One turning vector, and how many ticks it has turned:
The counts run from 0 to 511.
[-12  -5  -6  29   1  -3  13 -22 -14  -2 -14   0  13   2  30   7   3 -27
  -1  26 -17   8 -23 -22  -1 -18  15   2 -16   0  12   3   6  -7  15   5
  -5   0 -33]
180
[  1 -11  -6 -17   3 -17 -12  13  12   8  11  -5 -15   3 -11  18  16   0
  10 -41   1  -8 -16  -9  -2   9  -1 -31   2  -2 -13 -11  13  -7 -16  21
 -15  -2   5]
218
[-12  19   4  -6   4  20   3  11  17   0  -7  14  -1  18  -5 -10  15 -11
  -4  17 -13 -10   6 -16  -7 -11  -4  20  -5   3 -16  33  14 -13 -11  -6
   9 -17  27]
193
[ 13  -6  -1  -7 -22  -6 -17 -21  36   5 -14 -25  -4 -12  -2   3 -15 -14
   4 -16 -13  -3  17  23   2  -6  -9   8 -15 -12   5 -14   7 -24   8  -4
  -2  19  -9]
459
[-11  19 -16  11  15  -4   1 -25 -13  -5 -31 -19  -8   2 -13  24  -5  -4
  -4  14  -8  -4 -19  -6  -2  -5   2 -18  -2  20  -8 -29  16  -6   4   5
 -29   9 -14]
325
[ 21  14 -10  -9 -14  27 -21 -15  33  -5  -5 -15  13 -23 -10  -6  -9   8
  -7   1  -5 -16   5  17   7  12 -12  10   5  -3 -21   3  22 -22  -9 -19
  -5 -17   9]
340
[ -9  12 -22   6   9 -35  26 -21 -21  -5   1  13  14   7  -2  14  29  -5
   5   1  12   7 -18 -29   6 -12   0 -15  -8  -7   3  -9  13  -5 -16  17
 -11  -6 -12]
89
[ 16   1  -1  -7   2  -8  -3  15  -9  -4  -5 -16  -9   6 -24  17  -7  37
  16  -5  32   2  14  16  -3  10 -13 -14   5  -2   6 -21 -16  19   6  -3
  -6   9  17]
26
[-33  13   2   0  27  -3  20   3 -33  -4 -16  -4 -12  19 -10  12   4 -13
 -19  14 -23 -10 -23 -16  -6  -7  -2 -21   0  25  -3  -2   2  10 -21   6
 -21   1   6]
410
[  4   5 -18  11  -9   9  10 -26   2   8 -25 -15  30  -1  12  -2   9  10
   9  29  27   5  23   7   2 -15 -19  26 -16  -4   2 -15  10 -12  16  -7
  -4  -6   0]
267
[-16  -4 -10 -27   7 -25   8   3  12   5  11  -1  -8  18  -2   5  35 -30
   5 -27  -8  -9  -6 -20  -2 -19   1 -10  -8 -12  -8  12  22 -17 -14  25
 -10  -3   0]
190
[-16   9  -3  -4   7  22  20   9 -10  13  -1  11  23  -1   6 -17   4  -7
 -17  12   8   4  19  15   1 -10 -19  18  -9   7  -6  15  -4  14 -24 -25
 -11  -4  33]
468
[  3   9 -25  23  -7 -28  20 -30   2 -12 -16   3   5   8 -18   9  -7  -8
  25  23   5   9  13   3  -6  -3   5  15  -9 -17  30  -6   7  -8  13  16
   2   6 -21]
386
[-14  -3   5   6  14   5  -2  11  -4   1  15  22  14   3  26 -20  22  -6
   3  -7  -5   6 -23 -31   6 -12  17  -2   3  -7 -15  26   1  -4  -7   7
  10 -20  -1]
394
[ 16  -5 -13  -8  -2 -13  14   5 -17   6  10   1   8 -19 -14   8  -3  25
  -4 -15  42  15  11  20   3  16 -14  -4   2  -4   8 -24  -9  19 -21  -7
  -4  21  14]
144
[  3 -10  15 -10  14   3 -15  31  -1  -4  30  13 -25   0   1  -4 -14   3
 -12 -25 -12  -3 -26 -18  -1  17  19 -23  22   6  -9  10 -13   7  -4   1
  11  -6 -12]
12
[ 12   8   4  12   0  17 -24  14  22 -16  -4   8  -6  -1 -15   0 -11  30
  19  12  -3  -5  -7  -6 -11  15   2   6  21 -12  -5  27   2 -11  19   8
  22 -31  -1]
8
[  0  -9  13  -8  -6 -20  11  -8  -9   2  18   0 -12 -14   8   1 -28 -18
 -25 -21 -17   6  16  19   4   8   2  -6   2   1  25 -15 -12  12  -5 -16
   7  32 -14]
258
[ 25  14 -12 -13 -21   4 -15 -22  27  -5  -5 -16   0 -20 -12   4 -16 -14
 -14 -11 -19 -13   3  19   8   9  -7   2   0  -4 -10 -13  19 -28  -3  -9
 -11  -8 -12]
341
[ -7 -13  -4 -21   3 -27  19   1 -11   9  14   5  -8   2   4  -1   5 -11
  -5 -36   4   3  23  20   4  -9  -9 -13  -9  -6  11 -15  -3   8 -30  -5
 -10  33  11]
465
[-20   1  -1  29  14   0   7 -13 -15 -12 -27   5  -8  20   3  10 -11 -10
  10  29 -18   5 -17 -23 -15 -11  17   1  -7   7  13   6  -4  -1  32  21
   7  -1 -23]
298
[ -1  16 -11  -6  10 -16  15 -22 -23  -8 -12 -12   8   7 -10  19  24  -7
  -8  15   6 -13 -28 -27   4  -9   7 -21  -6   7   0 -22   9 -13   3  19
 -21  -8 -15]
207
[ 12 -11  25  -3  -8  36 -25  16   6   0   2 -14 -13 -15   4  -6 -34   7
 -14   5 -18  -6  10  20   2   9   0   8   0  15  -3   1 -15   7  18 -25
  15   2   6]
344
[  5  19  -7 -14   2 -11  22  -9 -22  -6  -5  -1  17  -1 -17  19  36   8
  -7  18  27 -12 -16 -20   4  -2  -2  -5   1  -2  -9 -18   4 -14 -10   2
 -17 -23  -6]
206
[ 15  11 -28  17  14  12 -10   6  -3   5 -19   3  31 -12  -4  -6   9  30
  13   8  31  12  -7   5   6   8 -13  -7  -5   0 -25 -10  12   6 -11  -1
 -17 -17  16]
31
[  1   1   8  29  12   8 -16  13 -20 -20  -4  13  -8   2  -9   5 -19  29
  15  32   8  14 -13 -14 -11  18  11  -4  21  -1  10  13 -16  11  19   4
  17 -15  -7]
417
[ -4   7   2  22  14  23 -10   3 -13 -11 -21  -8   3   2   8   2   1   6
   0  30  -7  -8 -24 -22  -6  -8  15   1  -2  15  -7   3  -3  -1  26   1
   6 -26 -10]
209
[ -3  -2  18 -14  -5 -22  18 -14  -3 -11  21   4 -17   4  -4   8 -19 -26
 -12   1 -28  -7   9   3  -4   2  10   4   9  -9  31  -2 -11  -9   4   3
  12  20 -22]
286
[  2 -15   0 -28 -11 -16  14  14  12  14  14  -8  -2   6 -13   4  -5   0
   0 -32  15  -2  37  33   5  -4 -17   3  -6 -11   3  -7  -1   2 -21  -3
  -2  24  22]
464
[ 14 -15   1  -6  -8 -13   7  11   3  10  15   9  24   0  22 -17  37  12
  12  -1  43  13   1  -4   8 -13   2  14  -7 -21   0   5 -10   4   2   0
  12 -13   2]
480
[  4  -5  12 -15  -6  -1  21  12 -21   6  17   8  16 -13   6  -8  14  13
 -13   0  39   5  27  17  11  -3 -13  11  -3  -2   0 -11 -18  16  -6 -20
   6   9  23]
261
